128 stands for zero in the data rows.
Here are some points, each followed by its number:
[144 129 142  29 113 136 148 143  83 117 138 172 110] 0
[158 135 115 134 128 126 100 123 115 108 144 122 120] 1
[146 157 111  89  89 107 127 100  65  97 178 151  77] 2
[116 227  82  78  29  29 138  29  29  67 227 206  59] 3
[143 122 142 132 139 138 126 135 135 132 123 138 158] 4
[108 116 134 125 135 132 157 133 140 145 114 116 132] 5
[124 118 137 126 132 121 138 139 140 150 117 144 129] 6
[149 124 140  88 128 140 128 141 116 124 129 133 131] 7
[117 119 134 129 128 122 153 133 142 144 115 126 130] 8
[114 119 139 123 131 131 152 134 139 136 117 137 130] 9
[105 117 132 126 132 133 162 138 144 142 115 110 126] 10
[118 120 137 125 135 127 133 140 142 142 118 132 126] 11
[106 119 138 128 132 135 151 132 141 138 115 119 131] 12
[136 121 142 132 142 132 121 136 137 144 121 155 159] 13
[ 86 225  29 140  30  42  86  29  72  44 189  97  46] 14
[109 120 139 125 132 131 152 132 138 130 117 128 144] 15
[106 117 133 127 132 126 146 134 139 139 115 105 117] 16
[106 116 129 124 129 124 143 134 141 153 114 107 110] 17
New points follow, each followed by the numbers of its three nearest points above, looking only along the 2 directions in which the numbered points spread most, nearest first.
[140 147 102 119 112 121 111 113  94 100 158 120  96] 1 2 7
[146 128 126 127 135 143 117 134 122 117 132 124 124] 9 6 11
[145 123 134 137 138 136 114 132 131 131 124 133 145] 9 6 11
[149 152  80 198 116 107  87  92 121  91 155 101 103] 1 16 17
[154 122 132 152 142 149  98 130 132 126 129 119 141] 8 12 15
[ 72 227  29 144  29  29  86  29  31  29 227 130  29] 14 3 2
[134 121 144 131 134 130 127 133 133 129 122 139 154] 6 9 4
[108 119 134 129 134 126 147 138 140 142 115 128 125] 8 12 15
[135 120 141 127 135 132 121 136 133 131 119 134 149] 6 9 4
[104 118 131 125 135 126 141 136 142 154 115 125 121] 12 8 5
[156 122 137 132 139 143 105 138 128 128 126 139 138] 6 9 4
[155 124 137 106 125 134 127 130 114 115 131 142 124] 7 1 6
[110 118 136 129 132 133 162 131 138 128 116 121 140] 8 12 15
[157 124 138 115 134 136 127 133 119 124 128 135 130] 7 6 9
[156 124 142  97 128 132 131 135 115 120 126 159 130] 7 13 4
[ 71 227  77  29  29  71 160  57  29  83 227 133  69] 3 2 14
[110 119 135 129 131 124 146 131 140 138 117 127 124] 8 12 15
[160 125 127 139 137 137 107 128 127 119 131 131 142] 9 6 11
[134 161  66 205 109  99  89  82 123  65 152 104 102] 1 16 17
[152 144 100 150 124 122 105 109 115 104 149 102 102] 1 17 16
